128 stands for zero in the data rows.
Here are some points:
ndarray[ 87 105 130 103 154 144 126 117 113 166 166 143 103  85 124 135]
ndarray[155  64 109  86 133 134 145 136  93 165 112 205 104  89 130 133]
ndarray[108  84  99 179 134 172 156 115 123 127 126  58 176 118 130 124]
ndarray[123  71  80 175  92 179 113 146 136 140 146  77 126 135 129 119]
ndarray[142  87 111 155 122 174 123  80 172 143  98  52 185 146 158 160]
ndarray[120 147 143  90 170 108 124 133 129  79 170 155  75 133 146 117]
ndarray[150 126  75 198  84 158 134 158 118 141 178  76  76 180 116 117]
ndarray[ 80 118 146 140 165 130 141 140 117 122 118 125 149 114  81 134]
ndarray[116 102 108 157  97 167 111 152 137 129 141  92 110 112 100 117]
ndarray[124 181 129 137 127 110 161 177 113 140 110 158 111 118 124  95]
ndarray[153  66  75 190 123 185 132 132 110 131 109  91 139 137 116  98]
ndarray[121 161 155 110 168 102 128 109 121  97 175 127  89 156 135 118]
ndarray[159  63 111  91 138 139 138 137  86 158 109 198 115  91 128 128]
ndarray[119 165 112 162 100 154 112 102 139 110 119 119  98  99 171 125]
ndarray[158 123 182 100 173 120 126  62 181 133  82 102 201 124 169 112]
ndarray[146 124  71 191  83 160 133 159 117 135 177  79  73 181 114 121]
ndarray[102 137 172 116 147  93 176 111 116 178 146 148 120 115 129 114]
ndarray[152 124  70 194  85 157 131 158 117 136 175  79  78 181 116 119]
ndarray[115 114 133 104 159 130 121 134  72 138 147 150  97  87 142 120]
ndarray[120 135 126 142 150 137 116 142 132  82 175  96 151 113 150 115]
ndarray[148 128  74 195  87 157 134 157 116 137 177  76  76 180 116 122]
Then 12 other points, each followed by its number:
ndarray[171 150 126 179 129 163 118  98 141  97  95 110 160 134 168  93] 0
ndarray[147 125  73 198  82 161 133 155 120 138 177  80  71 184 117 118] 1
ndarray[163  57  78 115 157  76  98 132 184 120  80 163 179 199 116 205] 2
ndarray[147  60  96  96 152  78 100 149 162 106  72 187 161 194 103 193] 3
ndarray[ 98 111 189 109 135 136 108  84 153 107 124 106 152  82 158 108] 4
ndarray[109 108 122 155  45 153  87 129  84 118 156 130 121 117 161 110] 5
ndarray[108 115 150 136 121 135 146  83 182 102 124 119 191 103 157 150] 6
ndarray[132 110 138 131 141 131 122  96  78 152 117 138  98 114 179 124] 7
ndarray[ 93 120 125 141 110 132 130 116 186 131 152  95 178  88 125 157] 8
ndarray[101 119 129 141  55 150 120 138  69 158 114 153 134 112 162 103] 9
ndarray[100  85 180  92 144 109 163  80 117 193 136 143 137 100 102 154] 10
ndarray[ 93 162 158 113 170 135  69 166 119 108 136  90 106  99  90 154] 11
Which two of these numbered points are nearest to each point below, looking only along the 4 directions in which the first points spread most? Their numbers follow each, nearest first.
ndarray[141  99 190  96 168 127 127  77 105 164 125 133 123  92 141 137] > 10 3
ndarray[160  59  77 128 154  73  96 126 181 111  87 160 182 197 119 206] > 2 3
ndarray[120 107 110 109  77 134 141  62 138 139 149  90 155 181 188 110] > 0 2
ndarray[150  57  82 111 131  90  91 139 192 117 104 160 161 224  94 192] > 2 3
ndarray[148 135 175 133 126 103 141  94 145 151  72 106 190 127 176  78] > 6 4
ndarray[ 95 115 123 139 112 129 132 112 186 129 151  97 171  89 128 160] > 8 6
ndarray[121 107  74 154 114 138 162 161 167  83 170 130 123 155  75 174] > 5 9
ndarray[175  80 119 157 145 170 103 151  70 106  86 135 119  96 116 113] > 9 5
ndarray[118 152 154 128 158 103 170 136 139 147  75 154 157 117 102 103] > 10 4
ndarray[147 122  75 193  86 161 129 157 117 136 178  80  73 183 118 120] > 1 5
ndarray[139  83 121 153  84 170  84 118  68 127 156 121  74 132 143 106] > 5 9
ndarray[ 69 140 133  96 145 121 147 160 156 108 176 113 115 151  72 147] > 11 8
ndarray[115 110 189  97 167 112 150  61 132 175 114 122 169 112 137 122] > 4 6
ndarray[123 169 128 143 155 148  89 141  83  97 147 125 134  89  71 143] > 11 5
ndarray[184  74 106 136 154 164 120 163  57 109  83 170 125 102 122 120] > 9 3
ndarray[155 137  73 199  89 166 131 169 125 123 171  83  84 178 124 107] > 1 5
ndarray[147 123  72 193  83 163 133 156 114 140 180  79  78 183 117 117] > 1 5
ndarray[142 126 178 113 164 121 136  75 175 130  84 108 203 117 170 116] > 6 4
Now 12 new points, numbered from 0 again:
ndarray[115 137 127 130  48 141  98 114  80 137 173 147 104 101 166 104] 0
ndarray[121 156 129  97 117  77 196 148 123 181 137 171  91 116 139 100] 1
ndarray[112  97 115  85 141  86 113 179 146  79  84 174 142 184  67 186] 2
ndarray[101 134 129 132  53 138 126 157  69 139 104 163 131 121 150 107] 3
ndarray[146  74 111 162 131 157 120  85 163 147 108  76 175 137 146 168] 4
ndarray[127 137 132 168 156 164  75 147  89 109 155  60 116 128 127 116] 5
ndarray[130 103 111 162  61 144 109 143 164  94 193  91 139 130 135 152] 6
ndarray[119 162 118 142 160 145  94 138 101 102 148 131 142  94  75 146] 7
ndarray[ 89 118 125 142  52 149 116 133  75 148 127 161 131 114 165  99] 8
ndarray[ 68 106 131 101 157 132 123 125 136 149 175 134 106 100 107 145] 9
ndarray[180 153 111  92 148 127  70 125 115  83 197 114  58 133 128 155] 10
ndarray[152 125 183 113 180 120 133  59 168 124  91 119 195 120 177 121] 11
Which two of these numbered points are nearest to each point below, looking only along the 4 directions in which the first points spread most? Their numbers follow each, nearest first.
ndarray[135  87  75 183  83 179 128 164 132 129 154  74 109 158 137 122] > 6 5
ndarray[137 131 138 144  99 104 148 177  76 143  94 178 115 111 115  89] > 3 8
ndarray[116 161 116 135 163 148  97 136 101 105 148 126 140  96  77 145] > 7 9
ndarray[112 169 121 145 148 150  90 129  95 106 151 125 137  93  73 139] > 7 9
ndarray[147 123  70 193  84 160 134 158 120 138 182  79  76 181 120 119] > 6 5
ndarray[109 132  95 159 182 134 124 166 136  85 146  83 160 121 128 141] > 5 7
ndarray[133 123 176 119 163 128 131  63 182 114  96 111 196 112 170 127] > 11 4
ndarray[167 110 127 164 152 170 111 148  74  91 121  96 106 116 100 128] > 8 3
ndarray[143  81 115 169 130 156 119  84 157 140 103  74 177 135 143 171] > 4 6
ndarray[150 122  73 194  88 166 131 159 118 136 179  80  78 181 114 120] > 6 5
ndarray[118 177 116 144 101 110 169 164 114 151 109 173 125 131 138  88] > 0 3
ndarray[141 190 128 133  96 118 164 120 125 152 146 162 120 149 129  70] > 10 0
ndarray[122 124 131  74 153  65 152 129 150 162 174 187 103 150 134 114] > 1 2
ndarray[116 127 151  98 150 159 127 128 125  38 107 153 109 136 143 138] > 2 7
ndarray[142  80  95 106 174  73 114 148 164  96  70 168 169 176 115 208] > 2 8
ndarray[110 172 154  97 165  94 127 124 123 111 177 144  79 158 131 120] > 10 1
ndarray[162 147 108 146  64 217 126  29 168 107 121 103 183 173 159 133] > 4 6
ndarray[153 181 100 141  71  98 195 180 117 182  92 168 118 134 156  83] > 0 3
